arr =
[[  8  -3  60 -25 -15  70  50   0   7  37]
 [-26 -39 -42   6  11 -56 -30 -60 -36  -9]
 [ 58 -37 -41  56 -37  41 -93  66 -51 -26]
 [-26 -45  -9 -69 -28 -11 -81  59  29 -26]
 [ 11  29  62   6 -68  12  35  16  -4  12]
 [ 25  28  36 -58  17 -31  28 -14 -34 -29]
 [-32 -34 -62  30  61   1  49  -6   6  95]
 [ 46  50   2 -23  14  57  42 -39 -15 -49]
 [-34  -6 -25  -2  55 -69   8 -22  31 -61]
 [ -6   6 -55  19  19 -55  33 -24  22  23]
 [ 57   0   6  55  -9  40  50  30 -32  80]
 [-26 -23 -38 -23  55 -18  13 -44  13  20]
 [-54 -33  58 -55 -29 -48  -1 -40  26 -17]
 [  9   6   1 -28 -11   4 -49  48   6 -60]]
Counting starts at 1.
What is the entry at row 3, column 1?
Answer: 58
The entry directly above the largest entry is -29
The entry in row 2 and column 1 is -26
The entry at row 1, column 1 is 8
What is the entry just left of the largest entry?
Answer: 6
What is the entry just right of 35?
Answer: 16
The top-right entry -> 37
The entry just right of -48: -1
What is the maximum?
Answer: 95
The entry just right of the smallest entry is 66
The entry in the bottom-left corner is 9
The bottom entry of the column that holds the largest entry is -60
The entry directly below the smallest entry: -81
What is the entry just left of 26?
Answer: -40
What is the entry directly above -42?
Answer: 60
What is the entry just left of 49?
Answer: 1
The entry in row 1 and column 2 is -3
What is the entry directly above 46?
Answer: -32
What is the entry directly above -58?
Answer: 6
What is the entry at row 3, column 2?
Answer: -37
What is the entry just left of -38?
Answer: -23
What is the entry just right of -42?
Answer: 6
What is the entry just right of -24?
Answer: 22
The entry directly above 33 is 8
What is the entry just left of the smallest entry?
Answer: 41
The entry directly below -40: 48

[ -7 -12  -8  12 -11 -39   7  31  23 -82]
Read off the 2nd entry.
Answer: -12
The 3rd entry from the right -> 31
The 5th-last entry -> -39
The third largest entry: 12

Questions about the array below. Counting starts at 1.
1) Find the top entry of the column that holds the smallest entry.
2) Find the entry in row 2 and column 1.
3) Find the entry just right of -11.
4) Find the entry just left of 62.
5) Find the entry in row 1 and column 3.
6) Find the entry at row 2, column 2.
7) Find the entry just left of the smallest entry.
8) Find the bottom-right entry.
array([[ -14,   93,   59,    7,  -32,   -1,   62,  -91,  -23,   19, -108],
       [ -20,  -20,   13,  -30,  -11,   47,  -30,   -7,  -21,  -12,   -4]])
1) -108
2) -20
3) 47
4) -1
5) 59
6) -20
7) 19
8) -4

Questions about the grid below.
1) Find the smallest entry.
2) Find the first entry in reading order.
3) Find the entry just right of the smallest entry.
array([[  12,    5,   33,   47,   -7,   26,    5,   -6,   26,   -2,    8,
         -45],
       [ -27,   44,  -11,   10,   -4,    5,    4,    2,   39,   18,  -28,
         -17],
       [  17,   28,  -24,   24,  -52,   -3,  -15,   -7,  -35,  -12,   36,
         -32],
       [  17,  -22,   50,   -7,   37,  -56,   61,   12,   35,  -27,   -5,
         -17],
       [ -12,   24,   52,   21,   18,   40,   58,    0,   21,    4,  -23,
           2],
       [  43,   33,  -24,    1,   -2,  -16,  -34,  -15,  -38,   15,  -21,
          28],
       [ -24,   13,   -1,  -32,   38,   60,   34,   -2,   36,   38,   -5,
           8],
       [  26,  -53,    2,    0,   10,  -72,   22,    6,   34,  -55,  -15,
           1],
       [ -13,  -24,  -26,  -34,    9,   -5,    1,  -27,  -47,  -37,    8,
          17],
       [  -9,  -25,   45,   55,   23, -107,   36,   25,   58,   -8,   -8,
         -83]])
1) -107
2) 12
3) 36

((-42, -75, 68, 50, 25, -15, -54, -63, -29, -14, -61, 35, -79), (-33, -36, 15, 63, 33, -20, -80, -48, -11, -22, -62, 45, -60), (-27, -20, 72, 35, 78, 19, -16, -53, 18, -8, -21, 55, -38), (-41, -16, 47, 79, 73, 24, -56, -19, -34, -30, -20, 28, -67), (-59, -7, 47, 42, 11, 24, -28, -60, 2, -40, -62, 35, -41), (-41, -16, 48, 78, 74, 24, -57, -19, -34, -30, -19, 28, -67), (-49, -13, 54, 41, 13, 29, -27, -58, -7, -50, -56, 34, -43), (-26, -21, 73, 34, 78, 19, -16, -54, 17, -9, -21, 55, -37), (-33, -32, 6, 57, 40, -29, -80, -45, -2, -11, -56, 46, -49), (-28, -27, 93, 22, 66, 19, -14, -59, 6, -35, -20, 50, -41))
The entry just right of -75: 68
Find the entry just right of 57.
Answer: 40
The entry just left of 42 -> 47
Find the entry just left of the largest entry.
Answer: -27
The entry just left of 48 -> -16
Find the entry just right of the largest entry.
Answer: 22
Find the entry just right of 40.
Answer: -29
